[[132 117 143 149]
 [145 131 104 150]
 [125 132 127 132]
 [125 136 136 134]]
=>
[149 104 132 125]

[[107 130 105 101 147]
 [128 114 118 116 153]
 [130 105 142 144 123]]
=>
[147 116 142]

[[104 138 130]
 [111 139 123]]
=>
[130 139]

[[123 126 126 133]
 [115 144 143 129]
 [104 135 129 134]]
=>
[133 143 135]

[[132 136 156 131]
 [119 131 149 124]
 [140 111 142 130]
 [134 136 111 119]
 [133 122 115 155]]
=>
[131 149 111 134]

[[127 105 112 142]
 [132 112 131 102]
 [139 142 102 125]]
=>
[142 131 142]

[[103 123 120 128]
 [134 151 101 122]
 [114 120 109 128]]
=>
[128 101 120]

[[128 130]
 [110 123]
 [132 150]]
=>
[130 110]
---
[[107 149 140 138 133 128 104 126]
 [122 113 125 110 143 152 127 144]
 [129 151 129 134 110 123 136 134]
 [113 115 151 130 130 128 144 142]]
=>
[[126 144 134 142]
 [104 127 136 144]
 [128 152 123 128]
 [133 143 110 130]
 [138 110 134 130]
 [140 125 129 151]
 [149 113 151 115]
 [107 122 129 113]]

[[124 120 137 129 143 130 148 107 132 128 135 145 135 142]
 [121 128 136 133 141 135 152 112 133 129 145 133 137 149]
 [122 129 136 132 141 135 149 116 131 128 145 134 136 149]
 [120 122 136 134 143 135 156 107 136 130 143 134 139 151]]
=>
[[142 149 149 151]
 [135 137 136 139]
 [145 133 134 134]
 [135 145 145 143]
 [128 129 128 130]
 [132 133 131 136]
 [107 112 116 107]
 [148 152 149 156]
 [130 135 135 135]
 [143 141 141 143]
 [129 133 132 134]
 [137 136 136 136]
 [120 128 129 122]
 [124 121 122 120]]

[[135 144 140 108 129 136 149 116]
 [127 113 118 118 137 130 118 140]
 [143 122 141 144 146 125 111 121]
 [113 139 134 124 122 127 140 124]
 [132 121 137 144 123 141 127 135]
 [134 128 142 116 145 141 119 117]
 [125 138 117 124 128 114 129 125]
 [128 135 131 137 125 128 138 117]
 [117 138 119 136 138 128 135 118]
 [119 144 120 130 121 116 136 116]
 [134 121 124 141 131 115 122 136]
 [122 124 108 133 121 138 135 127]]
=>
[[116 140 121 124 135 117 125 117 118 116 136 127]
 [149 118 111 140 127 119 129 138 135 136 122 135]
 [136 130 125 127 141 141 114 128 128 116 115 138]
 [129 137 146 122 123 145 128 125 138 121 131 121]
 [108 118 144 124 144 116 124 137 136 130 141 133]
 [140 118 141 134 137 142 117 131 119 120 124 108]
 [144 113 122 139 121 128 138 135 138 144 121 124]
 [135 127 143 113 132 134 125 128 117 119 134 122]]

[[114 111 112]
 [142 155 145]
 [131 149 147]
 [148 132 127]
 [142 148 131]]
=>
[[112 145 147 127 131]
 [111 155 149 132 148]
 [114 142 131 148 142]]

[[152 145 122 152 146 102]
 [154 142 120 154 145 102]
 [136 137 137 136 138 157]
 [149 126 111 149 104 141]
 [155 140 119 155 142 100]
 [157 140 119 157 145 102]
 [145 125 108 145 104 139]
 [141 117 112 141 106 142]]
=>
[[102 102 157 141 100 102 139 142]
 [146 145 138 104 142 145 104 106]
 [152 154 136 149 155 157 145 141]
 [122 120 137 111 119 119 108 112]
 [145 142 137 126 140 140 125 117]
 [152 154 136 149 155 157 145 141]]

[[132 130 135 133 131 128 122 123]
 [126 124 133 126 126 126 128 130]
 [128 136 126 134 127 131 132 132]
 [133 123 135 130 128 122 115 120]
 [130 112 122 106 131 123 127 137]
 [128 115 148 131 138 119 109 107]]
=>
[[123 130 132 120 137 107]
 [122 128 132 115 127 109]
 [128 126 131 122 123 119]
 [131 126 127 128 131 138]
 [133 126 134 130 106 131]
 [135 133 126 135 122 148]
 [130 124 136 123 112 115]
 [132 126 128 133 130 128]]
---
[[133 132 130 141 131 129 109]
 [141 116 126 126 125 106 128]
 [147 113 105 133 117 136 130]
 [115 117 130 129 138 128 112]]
=>
[[133 130 131 109]
 [141 126 125 128]
 [147 105 117 130]
 [115 130 138 112]]

[[112 117 121 117 121 115 120 113]
 [122 129 131 124 128 121 121 150]
 [133 133 130 135 132 128 134 135]
 [133 133 130 137 132 132 133 135]
 [135 135 127 138 131 133 133 135]
 [153 134 123 125 124 136 123 121]
 [114 119 120 119 119 116 120 114]
 [110 121 123 106 122 121 115 109]]
=>
[[112 121 121 120]
 [122 131 128 121]
 [133 130 132 134]
 [133 130 132 133]
 [135 127 131 133]
 [153 123 124 123]
 [114 120 119 120]
 [110 123 122 115]]

[[141 130 141 132 113 141 133]
 [134 150 149 153 116 134 154]]
=>
[[141 141 113 133]
 [134 149 116 154]]

[[129 125 128 121 111 137 149 130]
 [130 125 128 122 108 139 154 129]
 [129 125 129 121 107 140 155 129]
 [126 127 140 130 131 126 131 122]
 [128 125 130 124 116 135 145 128]
 [127 126 138 129 128 128 134 123]
 [129 126 136 126 120 133 144 124]
 [130 127 126 121 108 139 152 131]
 [129 124 128 119 107 140 155 130]
 [130 131 127 128 116 134 142 128]
 [129 132 123 130 137 122 112 130]]
=>
[[129 128 111 149]
 [130 128 108 154]
 [129 129 107 155]
 [126 140 131 131]
 [128 130 116 145]
 [127 138 128 134]
 [129 136 120 144]
 [130 126 108 152]
 [129 128 107 155]
 [130 127 116 142]
 [129 123 137 112]]

[[107 150 115 103]
 [110 148 122 107]]
=>
[[107 115]
 [110 122]]

[[151 152 148 151 153 152]
 [110 110 104 103 105 108]]
=>
[[151 148 153]
 [110 104 105]]

[[112 110 133 142 100 103 123]
 [151 133 138 121 117 115 119]]
=>
[[112 133 100 123]
 [151 138 117 119]]

[[150 144 108 147 104]
 [104 123 152 127 150]
 [149 151 106 150 106]
 [149 151 106 151 107]
 [148 150 104 153 105]
 [151 147 105 150 107]
 [152 145 107 152 116]]
=>
[[150 108 104]
 [104 152 150]
 [149 106 106]
 [149 106 107]
 [148 104 105]
 [151 105 107]
 [152 107 116]]
